Families of rows that turns and mirrors carry onto each other, the same ones carrying the whole set onto itself: the rest of each named row's family, in list order:
4 families of 8 rows:
z_724: -3.7, -1.0, 4.1, 7.7, 44.1, -23.4, 8.3, 1.8, -0.6, 13.9
z_406: 30.2, -3.9, -3.6, 1.4, 17.2, -29.4, 5.2, -2.2, 26.7, -4.4
z_235: -9.8, -9.6, 5.9, 15.4, 41.1, -15.9, 4.8, 6.3, 4.1, 0.6
z_223: 22.4, 1.4, -17.8, -2.2, -1.8, 6.1, 5.4, -8.4, 7.4, -4.1
z_218: 23.5, -1.6, -9.8, -4.4, 6.9, -32.5, -7.1, -4.5, 16.9, -0.2
z_509: -7.8, 5.7, -18.0, -2.0, 39.8, 7.9, 16.4, 2.3, -10.6, 7.7
z_177: 25.1, -6.5, -16.2, -12.7, -0.8, -2.2, 7.6, -11.5, 2.5, -1.6
z_817: -12.6, -13.6, 3.5, 5.8, 38.7, -18.3, 8.5, -1.6, -2.4, 10.2
z_677: -5.9, 3.9, -16.4, -4.3, 30.4, 14.2, -2.6, 7.3, -4.8, 14.9
z_373: 36.2, 2.6, -26.6, -15.7, 14.6, 3.8, 5.5, -4.3, 5.5, 2.0
z_244: 24.7, 4.8, -0.2, -4.8, 11.2, -30.8, 5.1, 4.8, 5.5, -10.1
z_377: -15.6, -1.5, 3.9, 8.8, 32.7, -20.8, 8.5, -6.5, 1.8, 5.7
z_898: 29.3, -1.9, -26.2, -16.4, 7.4, -3.4, 13.1, 1.3, 11.6, -0.8
z_88: 33.1, -6.8, -6.3, -3.7, 21.4, -22.0, 13.3, 10.3, 8.1, -12.1
z_671: 25.8, -5.9, -21.4, -7.6, 6.8, -6.6, 5.9, -16.7, 0.2, -13.1
z_527: -14.2, -5.7, -20.9, -1.2, 28.0, 2.4, 0.1, -8.2, -2.1, 18.3
z_77: -7.5, 0.7, -16.3, -2.9, 34.7, 14.7, 8.5, -3.7, 4.4, 15.2
z_158: 27.6, -7.6, -0.7, -9.8, 14.1, -27.8, 17.3, 2.4, 10.6, -9.5
z_708: 30.4, 0.3, -19.6, -14.5, 7.4, 2.2, 2.6, -14.9, 2.7, 1.7
z_263: -11.1, -5.3, -6.2, 0.1, 39.6, -19.7, 1.6, 12.0, 14.6, 15.4
z_546: -11.7, 2.3, -16.1, 3.8, 23.2, 5.5, -2.1, -3.4, 2.0, 25.3
z_848: -6.6, -1.4, -7.0, 11.1, 39.2, -14.6, 8.9, 14.1, 14.8, 17.6
z_640: 21.0, 5.4, -26.9, -8.0, 7.0, 3.7, 10.9, -2.5, 10.6, -10.0
z_505: 27.3, -0.2, -24.2, -11.5, 5.9, 3.5, -0.1, 5.8, 18.4, -2.2
z_2: -9.6, -4.2, -13.0, -9.1, 35.7, 12.2, 9.8, 5.0, -1.2, 14.1
z_411: -14.8, -1.0, -3.4, 9.3, 35.8, -23.5, -2.2, 7.1, 16.5, 5.6
z_570: -9.4, 2.8, -22.7, 0.8, 30.4, 5.9, -3.9, -4.8, -10.5, 12.8
z_582: -9.6, 3.6, -18.7, 0.1, 31.4, 8.5, 4.5, -12.5, 2.5, 16.4
z_402: -2.9, 1.9, -0.5, 4.9, 43.9, -23.1, 3.0, 4.6, 11.1, 17.0
z_990: 28.7, 0.6, -10.9, 6.2, 11.0, -32.4, 3.9, 9.4, 13.0, -4.0
z_731: 28.9, -8.4, -11.1, -0.5, 7.0, -33.0, 4.1, 1.3, 21.7, 3.3
z_686: 29.7, -2.9, 1.4, -3.2, 23.6, -28.6, 11.1, -1.6, 15.2, -10.1

Same family as z_2: z_177, z_817, z_898, z_527, z_158, z_263, z_731
Same family as z_848: z_218, z_509, z_377, z_88, z_671, z_546, z_505
Same family as z_686: z_724, z_406, z_373, z_77, z_708, z_582, z_402

